In the rows, 128 means zero.
A single turn carries every row of the set below to another of its rows. Some are shown first; where does it send the rows asked next?
fir: [112 128 108 102 144 149 137 138 126 143 151 113 133 131 130 126 143  94
 166 140 130]
sis: [124 122  88 115 132 125 145 129 123 128 143 117 105 129 140 120 155  92
 142 141 127]
makeb: [113 126  86  98 136 117 138 148 136 136 157 146 113 109 140 140 113 122
 142 113 122]
leru: [127 117  95 114 151 130 122 172 122 142 150 157  93 113 132 122 128 128
 112 117 127]
rogat: [108 135 104 115 153 153 105 133 129 133 147 137 111 126 150 126  90 127
 113 133  95]
zaneg: [ 97 135 106 137 150 122 112 156 122 153 130 138 123 117 164 133 129 121
 126 140 111]
Ruf: [130 131 102 127 155 180 111 149 114 121 176 123 103 140 140 138 121 137
 133 123 124]
zezal: [132 137  92 111 160 162 132 136 106 144 146 117 120 139 117 136 165 104
 138 142 124]
rire: [123 138  86 137 142 153 116 149 113 122 128 127 102 111 108 120 142  80
 122 116 125]
Lurot: [121 142  97 140 151 130 103 159 101 146 149 129 128 137 163 129 112 123
 132 123 107]
Nazod: [125 136 119 126 145 153 123 143 122 126 156 127 108 164 135 120 155  98
 153 137 122]
ninuz: [119 121 112  97 129 154 140 138 110 137 152 125 119 146 149 136 163 111
 134 132 132]
rubek: [118 123 109 137 137 160  98 148 125 131 142 144  98 134 132 125 120  95
 101 106 139]
Dogof: [108 127  83 140 139 150 108 144 144 107 140 146 102 124 120 131 136 122
 160 129 131]
lozus: [103 135 114 110 152 132 124 157 149 120 165 139  95 116 131 124 111 107
 148 131 105]
muvad: [115 132 101 122 142 156 104 181 103 140 150 119 128 121 151 144 115 114
 132 138  99]
bimit: [123 146 107  99 159 154 119 152 110 125 175 145 102 132 136 136 124 137
 118 109 115]
Vobu: [129 134  91 125 147 155 126 135 121 121 146 122 106 149 123 132 163  89
 150 145 113]
mon: [109 146 112 109 131 143 130 119 114 112 141 109 103 131 123 116 138 110
 119 117  94]
Dosif: [109 114  92 120 136 135 137 131 134 140 154 131 109 113 161 139 124 137
 134 124 141]
zar: [123 127  82 129 147 154  92 153 127 126 133 150 108 127 128 121  94 119
 121 129  98]
rut: [106 129  98 100 162 165 118 157 132 141 153 153 109 122 124 166 138 123
 133 127 104]
zosen: [133 117  96 138 153 147 121 158 118 157 147 136 105 126 130 125 129 150
 123 127 136]
tevup: [116 147  89 126 162 139 109 154 140 124 150 163 105 135 112 139 127 118
 156 117 110]
Visi: [133 137  95 145 146 128 127 127 115 150 125 130 102 144 122 119 136 109
 119 113 101]
buz: [109 165 108 118 127 157 112 155 130 113 150 133 113 108 132 144  99 121
 117 134 114]
muruf: [124 127  99 116 158 156 123 144 110 153 134 139 125 144 122 123 166 108
 146 134 143]
dugus: [123 132 114 108 145 143 129 150 105 132 153 118 117 134 131  92 149 106
 138 131 146]
vuz: [109 139  79 119 130 152  92 168 102 115 135 134 135 124 137 142 129 117
 144 124 103]
Fusem: [116 141  98 112 148 137 134 130 126 127 147 107 115 127 117 117 152  92
 157 147 121]
bedo: [ 96 134 117 124 141 134 124 138 145 116 154 121 100 113 131 108 121 137
 145 138 126]
lizof: [102 118 100 125 132 165 104 136 141 142 133 144 117 126 132 159 122  88
 122 113 130]
Lafe: [130 114  93 121 120 130 134 151 122 135 138 134 114 144 135 119 155  96
 154 131 137]
fati: [135 133  94 113 147 128 141 136 105 144 145 113 110 127 131 106 155 107
 126 137 136]
numis: [ 84 150 103 121 139 125 106 136 118 119 133 136 128 119 162 130 131 124
 138 129 109]
sez: [105 145 127 104 132 158 111 131 122 141 146 117 125 141 111 133 111 129
 119 111 112]
kitu: [137 126  96 111 147 151 139 133 101 136 157 115 105 143 145 129 161 106
 121 137 122]
fip: [103 136  96 118 147 147 139 119 123 148 128 124 115 102 138 148 146  91
 117 120 123]
runo: [112 143 114 132 130 136 103 140 137 141 131 133 119 143  96 116 110 118
 130 111 119]
dazo: [100 123  80 106 135 147 106 134 135 131 123 151 118 111 140 139 106 126
 119 132 102]
roral: [120 152  91 127 133 152 117 157 131 147 139 143 123 112 137 166 100 123
 120 133 117]
Donan: [100 126 121 118 127 157 111 135 137 127 157 124 106 124 146 133 104  87
 117 115 129]
Tun: [124 145 113 129 158 161 129 137 114 140 161 103 106 121 135 128 118  82
 120 123 111]
metel: [127 124  81 111 122 152 135 134 114 143 133 110 121 131 117 150 130 102
 134 115  92]
peme: [112 125 101 109 117 137 119 139 129 159 125 128 131 128 110 137 113 126
 120 108 125]
Liti: [ 88 141 104 125 138 144  92 169 116 109 128 137 118 112 137 124 140 114
 134 140 104]
Sev: [108 122  93 112 145 177 118 152 133 129 150 124 120 122 113 157 133 136
 153 138 115]
bal: [116 163 102 142 138 136 108 152 133 131 132 155 106 113 133 135 110 127
 110 130 125]

rubek goes to peme
bedo goes to Dogof
zaneg goes to numis
Now find these:
mon goes to rire
Nazod goes to muruf
tevup goes to rut
zar goes to roral
zezal goes to kitu

A single turn carries every row of the set below to another of its rows. Some are shown first; where does it send the rows asked next?
gifa: [143 117 150 156 113 140 140 119 145 124 145 112 137 116  98 127 138 106
 132 135 145 152 129 147 133 138 135 118 122 118 107 117 144 118 148]
nuzit: [113 120 106 139 126 149 134 122 117 139 145 138 100 126 101 135 132 141
 144 113 144 108 121 133 151 130 137 139 123 129 128 118 103 160 144]
dunu: [138 131 143 114 114 130 121 134 128 129 123 109 132 131 125 124 147 119
 131 105 127 105 116 119 122 105 130 126 120  94 140 148 109 144 102]
firag: [148 130 113 163 113 120 146 128 106 126 148 122 141 144 106 122 118 156
 129 117 118 130 134 107 150 126 118 125 125 131 111 141 120 121 126]
riz: [138 124 131 126 126 142 138 114 136 131 116 140 137 129 139 106  95 139
 135 132 122 147 144 132 142 131 119 103 126 134 129 156 136 146 118]
bilub: [131  99 120 144 134 140 133 102 133 131 113 157 127 131 112 129 140 106
 120 132 159 139 129 124 142 144 144 115 102 132 124 147 147 150 133]
tudur: [133 147 142 119 119 130 127 142 129 127 120 101 123 135 107 118 135 121
 135 110 119 117 126 102 114 111 126 137 111  99 143 147 113 141 112]
Mizi: [124 123 124 140 107 140  96 133 149 110 118 124 134 120 119 130 163 113
 143 121 135 129 135 142 116 135 123 133 147 110 123 127 143 137 113]
lakon: [136 104 121 147 124 144 145 101 133 127 125 154 127 129 117 133 139 106
 124 125 162 129 131 122 148 152 141 119  99 137 123 142 149 141 122]
Puf: [126 124 147 133 152 145 153 124  95 142 123 152 124 108 111 137 129 127
 122 123 112 136 119 140 127 113 134 123 146 145 139 131 132 145 140]
funit: [101 114 137 153 124 130 139 116 109 126 116 121 157 125  94 126 127 119
 139 139 109 124 128 110 141 103 139 103 130 126 128 119 144 136 147]
neti: [131 123 138 128 124 139 131 113 143 131 106 139 147 120 137 110 102 132
 131 136 124 143 140 143 143 132 135 100 126 131 126 149 136 149 113]
kaler: [124 107 128 170 120 121 132 119 139 131 109 132 167 103 117 104 131 138
 115 123 132 139 112 124 131 126 137 115 152 134 120 129 142 118 132]
midez: [134 120 143 112 135 122 109 103 126 131 126 122 131 135 147 116 146 145
 107 115 140 124 163 119 127 151 130 124 118 129 138 135 135 129 127]
pud: [107 133 172 126 142 135 124 126 136 132 121 121 118 128 115 126 113 122
 142 130 143 114 122 112 100 129 161 123 142 108 134 125 129 120 137]
Geti: [135 136 117 141 109 149 116 146 113 121 143 118 146 103 119 137 147 135
 149 106 107 127 134 141 128 126 115 137 137 127 109 125 124 130 108]
ditu: [112 114 150 128 133 124  99 118 168 113 107 125 123 125 120 126 136 109
 122 136 139 132 128 133 117 135 127 126 144 111 147 132 132 134 136]
Gup: [141 123 125 140 131 111 145 119 121 124 140 120 117 137 112 116 107 156
 112 115 112 135 119 108 149 118 102 120 134 128 132 136 107 125 142]
fim: [134 130 125 136 128 109 146 114 124 123 132 108 114 136 114 116 109 155
 105 119 114 131 114 110 146 125 105 122 134 132 136 137 108 124 143]
Razi: [139 139 137 173 109 118 128 135 114 126 134 128 148 148 106 127 111 141
 146 137 130 118 140 104 141 127 147 120 131 115 101 144 137 129 128]
per: [ 94 117 134 133 156 137 117 107 117 116 114 148 132 121 119 143 140 136
 126 132 142 129 102 129 124 147 159 108 131 140 121 109 128 132 136]
leze: [118 108 127 165 123 128 132 118 134 127 107 125 164 107 108 104 129 137
 116 130 132 148 115 121 131 115 137 108 150 127 128 135 145 130 145]
Nizis: [ 99 132 100 152 124 140 130 115 129 134 145 141 121 130 101 119 122 144
 132 109 135 125 115 134 149 129 116 135 133 119 133 122 115 159 158]
lan: [111 125 140 138 131 134 137 116 100 129 140 105 135 148 111 163 148 134
 148 134 116 101 143 110 131 114 129 107 110 128 121 129 142 145 135]
Gozag: [146 118 129 151 123 140 137 135 144 138 131 126 120 109 131 146 149 149
 131 102 158 106 118 119 126 145 132 126 128 141 103 123 118 124 104]
nezes: [129 114 145 121 138 125 122 111 114 132 138 110 125 148 137 154 146 143
 120 121 132 113 165 119 124 139 126 117 107 129 127 134 134 126 120]
zagol: [105 106 121 133 150 128 116 112 118 125 111 151 131 131 129 137 142 136
 127 131 144 126 102 136 129 149 158 106 132 145 127 112 127 127 137]
zulol: [130 119 123 137 127 149 141 135 120 132 145 125 101 119 113 163 141 129
 148 107 149  97 123 124 140 142 136 130 121 134 110 113 110 138 115]
ludu: [136 117 151 112 133 151 138 123 121 115 105 136 110 110 102 120 109  96
 139 126 127 141 122 128 137 141 153 132 119 114 147 128 130 132 119]
bako: [135 112 140 119 117 130 124 127 126 115 118 120 133 126 125 127 168 130
 115 103 132  96 104 127 139 109 141 114 127 114 132 146 111 130 106]
fuzor: [132 132 148 158 128 122 115 136 127 129 132 126 142 140 110 128 109 128
 160 141 140 114 139 107 112 132 160 126 144 110 111 140 133 120 129]
Fal: [114 108 150 123 134 117 105 116 162 118 108 119 115 135 116 118 137 121
 120 135 140 136 118 130 120 129 119 123 148 112 154 135 134 132 143]
biduk: [126 151 147 121 120 135 133 140 131 133 130 101 119 133 103 131 130 122
 140 110 116 127 133 103 107 110 123 138 115 102 138 148 121 145 117]
Gizo: [133 132 129 131 137 156 148 133 100 132 137 131 137 104 109 139 137 139
 127 109  88 136 124 144 130 119 125 129 139 149 127 130 130 143 129]
Geset: [137 109 143 113 133 141 136 128 127 120 104 139 122 109 112 110 119  98
 130 130 129 144 123 129 146 147 150 131 126 111 154 126 127 132 126]
fudok: [117 109 116 138 133 113 110 119  99 128 108 123 121 135 144 133 124 137
 129 123 138 118 109 144 131 137 140 133 123 150 142 134 108 130 150]
Gobun: [106 150 150 131 144 143 142 129 133 127 135 121 117 133  85 134 134 121
 142 125 125 137 125  95 102 126 138 131 119 106 124 122 131 136 120]
mader: [146 114 132 153 121 140 134 136 149 140 132 127 117 116 129 148 154 147
 135 105 150 119 122 122 120 144 133 124 132 143  98 128 122 116 100]
bano: [132 116 122 150 111 112 128 138 107 134 136  97 108 143 114 130 125 122
 133 112 132 122 132 131 125 132 126 163 118 132 140 133 116 121 152]
dibe: [146 131 113 168 110 122 141 129 113 120 141 127 143 143 107 123 110 151
 145 129 123 123 134 107 149 126 126 116 132 126  99 143 120 122 124]
Dumig: [118 138 121 155 129 125 115 106 143 131 142 138 136 136 112  96 114 151
 120 116 132 145 111 129 134 121 112 128 146 124 131 152 126 133 148]
tes: [135 122 138 156 114 129 137 139 129 134 149  92 121 119  97 133 128 103
 137 124 140 141 137 135 131 144 121 145 119 120 120 125 142 119 153]
bom: [104 148 148 137 152 140 142 129 136 123 137 125 123 127  89 140 137 122
 143 126 122 137 128  90 104 121 129 131 117 109 127 113 138 137 124]
neme: [123 120 116 139 128 149 136 127 121 139 142 137  99 124 110 156 140 129
 148 105 151  97 119 119 143 134 133 131 119 131 122 114 108 157 124]
lam: [133 102 134 146 136 142 136 110 130 116 128 149 135 116 115 131 165 138
 116 105 153  99 101 123 149 129 141 113 143 121 114 121 134 121 117]

bano goes to lan
fim goes to bom
funit goes to Mizi
Now find these:
Puf goes to gifa
nezes goes to Gizo
neme goes to dibe
Nizis goes to fuzor
lakon goes to riz
kaler goes to Fal
Gup goes to Gobun
pud goes to lam
firag goes to biduk
dunu goes to nuzit
Geset goes to bilub
leze goes to ditu

